Each row has a name. Each question is about the rows just above it.

q_530: [ 37.7  20.4  37.0 -25.6  -0.9 -81.0 -18.2  65.3 -10.9 -80.9  -9.5  24.8
 -29.6]
q_115: [-12.0 -80.9  -5.2 -14.1  -4.2 -29.4   1.1 -81.0  -2.2 -80.9  -3.5  25.3
  20.3]
q_418: [-12.0  10.6  -5.2 -14.1  -4.2 -29.4   1.1  64.4  -2.2  51.0  -3.5  25.3
  20.3]
Where do [-12.0  10.6  -5.2 -14.1  -4.2 -29.4   1.1  64.4  -2.2  51.0  -3.5  25.3
  20.3] appear? -> q_418
Whose row is [ 37.7  20.4  37.0 -25.6  -0.9 -81.0 -18.2  65.3 -10.9 -80.9  -9.5  24.8
 -29.6]? -> q_530

q_856: [ 68.5  -3.9 -13.5 -25.2 -24.3  -4.7 -20.6  20.1  -7.3  18.6  -6.6 -16.2
 -10.0 -29.4 -29.6 -10.2 -13.5  17.7   9.5   6.3 -29.6  10.1   6.3  17.6
 -10.2 -29.8 -25.6  19.5   8.1  -4.7  12.7 -28.8  -4.6 -27.5  -2.6  19.9
 -23.3 -27.6 -14.1 -16.6  19.6  17.6  -5.3  17.7  14.3]
q_634: [ -4.7  -6.3  -0.9 -10.5 -10.4   1.7  -3.5   4.3  -7.2   5.4   1.2  -9.3
   0.2 -10.2  -8.5  -8.0  -0.9   2.0  -1.9   4.3  -8.5  -1.6   4.3   5.6
  -8.0 -17.0  -5.8   5.2  -2.4   1.7   5.3 -10.3  -6.5 -10.5  -5.9   3.8
  -9.3  -7.0  -1.1  -2.0   5.1   4.4   1.6   2.0   5.5]
q_138: [-62.2  62.2 -70.4  18.2  21.9 -66.8 -66.2  20.7  59.1  -5.0 -68.3  45.0
 -69.9  -8.8  17.6  55.4 -70.4 -23.2  61.7 -50.7 -35.7  61.1 -50.7 -12.2
  55.4 -15.7 -56.6   3.1  62.9 -66.8 -33.5  -2.9  61.6   6.5  63.0  26.4
  45.0 -49.3 -70.3 -69.5   4.4  43.5 -67.3  43.6 -27.7]
q_677: [-28.7 -28.5   4.1 -71.9 -70.9  28.9 -19.1  62.5 -37.4  70.0  23.8 -57.6
  14.5 -72.0 -60.2 -44.5   4.1  44.7  11.9  54.3 -60.2  14.0  54.3  70.2
 -44.5 -70.2 -38.6  68.8   7.0  28.9  65.6 -73.0 -30.4 -73.4 -25.1  59.3
 -57.6 -48.0   2.3  -5.7  68.5  44.6  27.2  44.7  67.7]
q_866: [ 23.0 -26.4  21.7  -2.8  -4.5  16.8  23.3 -22.6 -23.9 -13.5  18.1 -15.5
  20.1   7.9  16.9 -21.4  21.7 -29.2 -31.8   6.9  16.9 -31.9   6.9 -10.6
 -21.4  10.4  22.2 -16.5 -31.6  16.8  -1.6   5.7 -25.9   2.0 -27.2 -24.5
 -15.5  20.6  21.9  22.7 -17.0 -29.2  17.7 -29.2  -4.2]
Which value is in both q_856 and q_138? -> [17.6]
The one value in q_856 and q_677: -> [68.5]
Shared by q_138 and q_634: -> [4.4]
Which value is in both q_677 and q_856? -> [68.5]
Which value is in both q_866 and q_138? -> [21.9]

q_363: [ -8.2  22.0 -20.9 -24.8  33.0   1.1 -10.0]
q_270: [-19.9  53.4 -21.0  33.1  89.9  33.0 -20.9]
q_182: [ -8.2  22.0 -20.9  32.9  33.0   1.1 -24.4]
Whose row is [ -8.2  22.0 -20.9 -24.8  33.0   1.1 -10.0]? -> q_363
[ -8.2  22.0 -20.9  32.9  33.0   1.1 -24.4] is in which row? -> q_182

q_958: [ -2.7  36.9  46.6 -66.3 -34.6 -22.6 -52.4  12.1 -38.8  14.0  64.4  57.7
  16.5  10.8 -37.6  21.1   7.6  28.9  39.6  49.5  40.4 -55.1  21.5 -65.7
 -32.5  26.2  28.7  29.3]
q_349: [ 27.8  20.1  -9.1  12.8  10.4  53.0  25.0  38.0 -52.0   4.5 -67.5  16.7
 -22.2 -34.7 -27.2  39.0  24.5 -33.8  -3.4  31.1  18.1 -59.6  56.9  63.4
  63.5  30.6 -15.5 -32.5]
q_69: [-68.4  67.5  41.2 -45.1 -16.8 -38.7 -17.2  53.3   9.6 -60.5 -48.8  21.3
 -28.5 -64.3 -35.4  55.0 -26.9 -40.3 -51.4  -8.1 -19.0   9.1  -2.1   3.0
 -24.9 -23.8 -19.7  32.0]
q_334: [ 40.6  39.0  31.2  50.7  -1.3  26.2  28.8 -35.2  40.5  -3.7 -14.7 -67.1
  30.6  34.8  52.5  36.1  -1.6 -16.7  31.6 -29.2  35.6  58.2 -46.8  67.5
  49.0  -3.5 -37.0 -47.4]
q_281: [-17.9 -45.9 -37.4 -30.0 -12.9  -6.2 -60.4   2.8  55.9  48.8 -57.8  40.6
  12.8 -47.1 -46.3   7.3 -65.9  30.1  21.0 -36.5  20.0  26.3 -59.3  51.3
 -30.9   5.4 -33.2 -21.4]
q_251: [ 62.8 -45.4 -28.2  11.9 -65.1 -63.6  23.0 -30.0 -39.6  12.8  54.1  21.5
  51.5  54.8   1.0  35.4  32.4 -21.5  67.8  -4.6   5.5 -25.4  -1.6 -24.3
  -1.5  64.1 -34.1  34.6]
q_351: [-47.6  64.0  58.9 -27.1  37.4 -65.1 -57.7   0.1  -7.7 -32.9  30.5 -62.6
  -1.6  35.0  35.3  20.1  37.9  16.3 -19.9 -62.3  27.0 -44.0 -24.9 -47.4
 -15.6 -29.0  53.7 -11.1]
q_275: [ 59.9 -66.6  18.0 -66.1  67.0 -29.6 -50.4 -53.6 -32.1 -46.7  -2.6 -11.4
 -35.0  31.9 -67.1 -40.0 -44.1  -1.6  37.5 -64.1 -23.0 -16.1  17.0  23.1
  24.1 -13.6 -35.0  10.4]
q_737: [ 26.2  30.5   2.6 -53.2 -16.5 -42.5 -57.9   6.5  40.2 -47.8  12.7 -30.7
  10.3   0.3  63.9  11.9 -41.7   5.4 -53.1  35.1 -30.9   1.1   4.7 -21.0
  13.7  13.9  25.2  28.2]
q_731: [ 13.0  12.1 -46.9  36.0 -43.7  42.8 -17.4 -46.9 -17.6  56.5  67.6  12.1
 -35.3 -29.3  39.0 -43.0  -6.3 -65.1 -53.8  62.0 -17.5 -22.5 -47.3 -12.4
  53.0 -54.5 -60.7 -15.9]
q_356: [ -1.6   3.6  56.5 -23.2 -24.6   4.4 -16.9  41.9 -48.1   9.5  57.5 -50.9
  11.9  60.7  -1.1 -48.3  26.3  58.5  -6.5  10.6  -0.7  49.8  17.4  -0.1
 -51.9  30.4 -26.0   4.8]
q_544: [-57.5 -13.9  33.9 -57.4   0.0  64.6  25.5  -9.5 -61.2 -48.4  20.9 -33.3
  22.9  51.8 -17.0  -1.0  33.9 -39.5  -0.9 -13.8  64.6  47.0  33.1 -49.2
 -58.6  29.0  15.9   9.7]
Shared by q_351 and q_737: -> [30.5]
Shared by q_958 and q_737: -> [26.2]
The one value in q_349 and q_281: -> [12.8]
The one value in q_275 and q_349: -> [10.4]
The one value in q_275 and q_251: -> [-1.6]
Shared by q_356 and q_275: -> [-1.6]
The one value in q_731 and q_251: -> [-65.1]

q_609: [-25.6  58.5   4.6 -24.1]
q_526: [-27.8  -1.9 -37.3  67.9]
q_434: [  1.3 -10.6  -8.6  33.2]
q_409: [ 58.5  16.5  20.2 -16.6]
q_808: [-52.3 -51.4 -55.0 -45.8]
q_760: [ 56.1  33.1  33.2 -21.8]
q_401: [-18.0  -9.1  70.5  49.9]
q_880: [ 58.6  38.5 -56.7  49.9]
Whose row is [ 58.6  38.5 -56.7  49.9]? -> q_880
Shared by q_609 and q_409: -> [58.5]
Shared by q_434 and q_760: -> [33.2]
[ 56.1  33.1  33.2 -21.8] is in which row? -> q_760
Shared by q_401 and q_880: -> [49.9]

q_96: [-29.0  11.0  36.6 -33.4  37.3 -14.0  20.6   0.8  -3.2]
q_525: [ -2.1  66.1 -25.6   6.1  37.5  12.0 -14.3  33.3 -36.8]
q_30: [  7.5  72.5   4.3  16.3   6.2 -10.1  39.6  28.3  -6.7]
q_536: [  1.3  28.9  20.7  -8.4  18.8 -48.8  50.3  29.4 -12.4]
q_292: [-21.2  -3.2   4.4   7.2  37.5 -33.6  21.2 -37.4  -6.2]
q_74: [-25.6  26.2  14.2  19.8  49.1  -4.3   9.1 -40.1  -5.7]
q_413: [-24.7  26.8   6.5  25.7  50.3  -8.4  50.2 -36.4 -13.7]
q_459: [-24.3  33.7  49.2 -24.4  17.5   6.9  36.9 -12.5 -22.5]
Which value is in both q_74 and q_525? -> [-25.6]
The one value in q_292 and q_525: -> [37.5]
Which value is in both q_96 and q_292? -> [-3.2]
Where do [ -2.1  66.1 -25.6   6.1  37.5  12.0 -14.3  33.3 -36.8] appear? -> q_525
Where do [-24.7  26.8   6.5  25.7  50.3  -8.4  50.2 -36.4 -13.7] appear? -> q_413

